128 stands for zero in the data rows.
Some points, one per row:
[ 79 131 140 139 107 100 110  83 140 124 123 110 119 156 103 117]
[204 162 193 157  84  93 118  29  93  95 187  59   0 152  73 108]
[130 113 146 129 131 132 124 132 133 152 124 129 157 122 140 132]
[125  94  93 110 187 146 163 255 130 115  75 177 234  60 180 172]
[134 141  96 121 136 111 135 144 121 131 120 133 143 119 150 126]
[115 117 142 131 153 229 138 117 131  79 149 135  71 136  99 150]
[135 126 122 131 127 134 117 134 134 123 171 135 155 133 119 125]
[178 131 135 132 114 140 141 127 136 148 143 130 126 131 146 106]
[125 135 119 132 128 178 123 133 123 109  92 119 101 122 156 148]
[131 121  96 125 111 111 124 119 126 114 122 132 145 129 129 129]
[147 137 135 145 108 121 137  86 117 100 131 104  97 136 108 115]
[113 131  69 120 136 109 126 162 119 120 146 130 220 105 143 171]
[125  98 134 106 165 154 122 202 152 150  69 182 149 109 135 129]
[139 132 123 124 130 153 147 131 133 146 135 117 135 122 146 131]
[153 138 175 125 129 230 148 141 138 195 113 120 144 135 126 118]
[150 118 119 129 135 159 125 129 135 132 131 137 109 109 131 113]
[ 69 138 152 141 104 100 107  86 142 127 130 115  93 173 103 104]
[ 67  90 112  85 177 146 139 236 162 181  41 196 251  98 176 157]
[161 139 138 119 152 234 131 144 111 167 126 140 121 124 134 124]
[ 59 142 138 137 107 116  85  95 133 127 144 115 101 165  95  93]
[ 99 125 101 127 130 143 132 133 130 149 105 141 150 130 131 126]
[135 121 126 130 129 137 144 131 130 131 122 127 126 124 138 122]
[105 110 140 106 173 254 131 172 140 143 109 167 135 127 133 152]
[141 102 129  90 159  93 120 208 152 181  95 189 231 117 162 122]
[117 129 125 128 148 191 139 134 126 123 140 135  97 138 131 138]
Here are 12 more points, each followed by its number:
[126 112 175 134  92  66 106  69 156 143 106 108  73 186  72  95] 0
[134  96 159  82 195 177 132 238 157 127  66 201 136 120  98 150] 1
[138 118 127 129 139 156 121 125 130 129 127 130 117 123 129 118] 2
[108 116 141 121 136 163 120 146 147 137 107 148 153 116 132 110] 3
[134 149  87 145  90  83 114  62 105 109 169  88 151 144 105 139] 4
[140 122 172 114 121 122 113 110 150 131 103 131  40 154  84 107] 5
[128 161 145 155  82  91 137  62 107  99 187  81  35 146 115 116] 6
[135 122 131 128 122  89 121 117 129 111 134 122 124 132 105 136] 7
[133 140  83 138 137 100 151 150 108  78 127 130 199 101 161 170] 8
[112 118 102 135 136 137 122 131 129 141 117 127 157 119 130 122] 9
[137 128 135 131 130 100 121 116 128 139 120 122 136 134 137 119] 10
[126 137 117 136 114 114 165 123 133 108 116 124 188 125 160 120] 11
Which of these numbered points is nearest to each point below, ignoring the direction in which the first points spread most? Its number follows each.
[166 129 142 133 115 128 122 105 125 123 121 123  35 131 101 119] > 5
[144 135 128 144 130 166 123  81 118 108 178 105  52 138 124 133] > 2
[117 125 107 125 128 124 118 121 133 132 128 122 130 127 139 115] > 9
[199 136 162 139 114  81 127  82 109  79 119 103   6 143  78 123] > 5
[130 127 136 131 129 151 134 116 124 123 108 135 158 131 121 113] > 3
[189 130 172 116 138 171 131 136 124 100 140 140  44 142  82 134] > 1
[131 119 134 121 129 170 108 121 139 126 143 132 138 125 117 108] > 3
[147 157 100 151  88  75 116  39 101 108 189  62 110 158 104 121] > 4
[ 97 122  87 134 114  77 118 120 131 108 135 130 234 141 129 148] > 4
[107 117 170 128 105 111 103  74 156 171 110 109  76 176 115  89] > 0
[149 143 175 142 113  88 126  79 115  87 169  96  46 135  98 116] > 7
[131 137 111 128 120 106 154 123 130 108 118 122 175 125 153 136] > 11
[139 170 171 160  58  79 108   0 106 125 162  60   8 190  83  95] > 10
[131 120 165 133  91  81 102  53 163 154 104 118  21 184  89  76] > 0
[192 161 113 162 107  82 140  65  72  53 195  69  65 106 109 145] > 8
[140 126 127 134 139 154 124 130 125 127 141 138 119 125 123 121] > 2
[125 116 108 126 126 103 131 128 119 136 111 129 122 118 144 118] > 10
[ 89 127 155 134  98 120 125  91 157 168 116 120 143 173 121  97] > 0
[134 132  73 132 151 128 148 187  99  91 138 129 176  76 159 176] > 8
[104 122 102 126 120 101 129 128 125 134 127 123 198 128 124 153] > 4
[104 121 105 112 132 105 130 157 139 135 109 134 206 122 138 155] > 7
